60,927,777,642 ⇒ 777

23,-31,-37,27
28,-2,3,-14
⇒ 3

14,27,82,46 ⇒ 82

9,25,62,51
31,77,55,49
26,43,68,55
⇒ 68

-300,-979,947,798 ⇒ 947

-2,-4,-35,15
2,-3,26,-35
⇒ 26

51,252,40,216 ⇒ 40

59,65,27,60
42,62,74,48
51,52,34,21
⇒ 34
---
[[21, 21, 21, -22, -22, -20, 21],
 [-25, -25, -25, 27, 26, 27, -25],
 [-7, -6, -6, -21, -20, -21, -6]] --> -6

[[2, 7, 3, 3],
 [4, 5, 5, 0],
 [4, 7, 5, 3]] --> 7

[[1, 2, 6, 9],
 [5, 4, 4, 7],
 [5, 4, 5, 6]] --> 4

[[8, 4, 5, 2],
 [6, 5, 6, 4],
 [7, 4, 3, 3]] --> 4

[[1795, 6007, 2281, 5028, 5573, 4417],
 [8404, 2805, 9247, 9044, 5595, 8019],
 [6412, 8178, 2148, 2303, 6546, 4624]] --> 8178

[[19, 79, 91, 77],
 [27, 94, 91, 77],
 [27, 94, 91, 77]] --> 94

[[199, 83, 194, 36, 44, 179],
 [237, 221, 165, 99, 146, 235],
 [229, 152, 222, 38, 116, 195]] --> 152
---
-1.204 -3.328 3.087 -7.340 -4.713 ⇒ -4.713
-2.524 -0.439 -8.268 7.664 -6.060 -7.574 1.248 ⇒ 1.248
-5.204 8.105 -1.154 -1.734 4.287 ⇒ 4.287
-7.801 -0.494 0.557 -3.764 -8.229 -1.335 0.379 ⇒ 0.379
-3.181 -4.285 8.472 -3.368 -8.376 ⇒ -8.376
-3.581 -5.743 -8.408 -0.225 -1.801 0.860 -5.073 ⇒ -5.073
---
[[ 20  55  80 138 144  84 133 126]
 [148  19 122 146 153 150 116 177]
 [119 144 182 103  45  47  78  72]
 [190 135  43 153 140 168  78  96]
 [ 86 126 126  78   9  65 108 117]
 [119 144 187 103  54  47  78  72]
 [124 176 201  80 112  69  74  69]
 [ 24  55  89 146 144 102 135 129]] out 20

[[ 413  384  388  371  222  535  376  353  359]
 [ 359  356  388  366  532  434  393  371  353]
 [ 390  169  355  355  429  213  374  391  362]
 [ 403  367  370  377  276  982  493  441  707]
 [ 359  351  348  379  407  305  376  371  388]
 [ 376  366  365  378  414  250  387  342  376]
 [ 353  632  358  289  111  613  358  355  374]
 [ 807   32  370  390  417  522  386  386  377]
 [ 363  358  390  359  288  872  347  386  389]
 [ 377  349  382  544  423  172  374  397  392]
 [ 361 -481  387  359  453  419  367  360  384]
 [-574  250  372  394  370  620  875 -690   39]] out 413

[[52 58 53 58 60 56 54 56 58 58 54 57 55 54 55 53]
 [39 62  9 41 93 47 69 91 34 48 79 32 98 43 70 72]
 [52 58 53 57 59 56 54 56 57 58 54 57 55 55 54 53]
 [59 55 59 63 52 59 60 59 56 62 54 39 54 62 55 61]
 [50 60 52 59 63 56 54 58 59 60 53 59 56 54 54 51]
 [48 65 62 61 53 46 49 49 64 46 59 69 65 65 55 60]] out 52

[[ 27  -3  17 -25 -11   5  45  -5  -4 -26  44  -1]
 [ 12 -10 -20  -7 -24  15   8   8   1 -19  -4  22]
 [  0  -3  -4  -3  -8   2   0   1  -1  -2  -5   0]
 [-20   6   7   2   8 -10 -17  -1  -3  21 -17 -22]
 [ 31 -14   5 -10  -7  -1  28 -17  -1 -33  42   7]] out 27

[[678 460 794 404 383 159 552 484 219 337   7 274 541]
 [469 103   6 293 451 591 848 892 816 500 810  65 775]
 [795   7 382 367 312 207 914 737 693 559 688 579 404]
 [700 179 801 159 822   2 947 226 158 122 868 615 183]
 [  1 458 138 888 566 794 783 117 595 938 204 840 657]
 [643 532 427 219 494 461  71 904 152 530 842 516 608]] out 678
---
[[-0.64 -1.08 -0.83 -0.98 -1.50  0.02]
 [-0.68 -0.64 -0.57 -1.89 -0.24  1.26]] → -0.64

[[ 0.09 -0.06 -0.05  0.06 -0.10 -0.07  0.05]
 [-0.02 -0.12  0.02 -0.12  0.12  0.07  0.05]
 [ 0.00 -0.14  0.04 -0.08  0.14  0.07  0.07]] → -0.02

[[-14.098  -4.109   3.134  -0.409   6.034 -13.227   5.225]
 [  5.790 -18.187   3.707   9.746  15.830   3.222   7.231]] → -14.098

[[   5.20   48.23 -156.64   39.78   36.84 -106.80]
 [  12.99   46.58  128.03  101.63  -85.23  123.50]
 [-169.58  -80.20    1.17   -9.67 -147.14   23.12]] → 12.99

[[ -7.9   9.9  15.2   5.2 -10.0]
 [ -3.2  -1.4  -4.7  -9.4 -12.0]] → -7.9

[[-172.8 -100.0  145.4  -14.2 -149.3]
 [  78.7   95.0  126.7  218.0  -45.4]] → -172.8
---
[139  13  27 164  98 248  50] >> 139
[85 54  6 48] >> 85
[8869 2330 6025 3087 4882] >> 8869
[81 67  6 14 15] >> 81
[624 667 437 240 761] >> 624
[-261  792 -634   -9 -130] >> -261
[6 2 1 6 7] >> 6
[9 5 0 5] >> 9
---
 11.9  -11.5   -4.4  -11.0 -> -4.4

-128.7   -65.7   -69.2  -134.2
  -2.2   -67.1   121.2   -40.8
  -6.6   -30.8   -34.1   -22.9
-> -34.1

 1.55   0.30  -0.69  -0.15
-1.05  -0.40   0.20  -0.05
-1.32  -0.23   0.35  -0.05
-> 0.35

 141.5  -147.8   -55.8   -55.1 -> -55.8

  61.34   108.79   119.49  -167.59 -> 119.49

 0.137  -0.035   0.172  -0.132
 0.136  -0.032   0.170  -0.129
-> 0.170

 17.07  -10.56   -5.83   -4.89 -> -5.83
---
[ 1.937  2.313  7.103 -5.724  0.357] result: 7.103, -5.724

[[-1.731  3.148  3.480 -4.203 -8.581 -2.113]
 [ 0.761  1.662  3.075  3.203  0.467 -0.691]
 [-1.645 -2.062  1.668 -0.519 -2.174 -0.488]] result: 3.480, -8.581

[ 3.680  8.046 -3.075 -1.515 -7.268] result: 8.046, -7.268

[-3.287 -8.365  5.535  4.698] result: 5.535, -8.365

[-2.346  2.612 -1.304  7.350  3.318] result: 7.350, -2.346

[[ 0.762 -0.944  0.956 -0.381 -0.232  0.885]
 [-2.948  8.427 -6.045  0.816 -1.955 -5.871]] result: 8.427, -6.045

[-0.128  1.524 -7.338  7.933] result: 7.933, -7.338

[[-1.399 -1.425 -4.183  0.637 -1.247  0.233 -0.219]
 [-4.865  5.568 -1.096 -4.912 -4.328 -6.929  0.212]] result: 5.568, -6.929
---
[ 3.473  6.489  2.649 -2.360  2.501]: -2.360

[[ 7.327  6.644 -6.225 -7.135]
 [-6.824  7.078 -6.863 -2.896]
 [ 8.136 -7.177  7.284 -6.969]]: 7.284

[-1.134  5.367 -4.219  1.494  6.552  1.359]: 6.552

[-7.652 -7.135 -5.801 -7.691 -6.826 -6.156]: -6.826

[[ 6.916  3.395 -2.909 -4.046 -4.007]
 [ 4.996  1.610  4.527  0.773 -6.322]]: 0.773

[-1.163  6.966 -5.804 -1.925]: -5.804

[[-2.379 -0.520 -1.138  1.433  4.059 -1.466]
 [-3.749  8.705 -4.653  0.048  1.774 -3.711]]: 1.774
---
1,5,5,6,7 -> 1

36,177,145,217,215,148 -> 177

869,-357,-508,683,658 -> 869

4,4,3,7,6,2 -> 4

830,580,54,530,614,972 -> 580

-608,-167,319,513,-162,-875,-326
587,37,-781,-675,-208,-608,-167
-208,-608,-167,319,513,-162,-875
-> -167

6417,7623,5786,2975
5746,8722,8748,3243
9361,8619,5275,3439
-> 3243

6075,5065,2223,1769
3930,1324,2019,8143
-> 1769

-194,-664,282,573,318,44,-174 -> 282
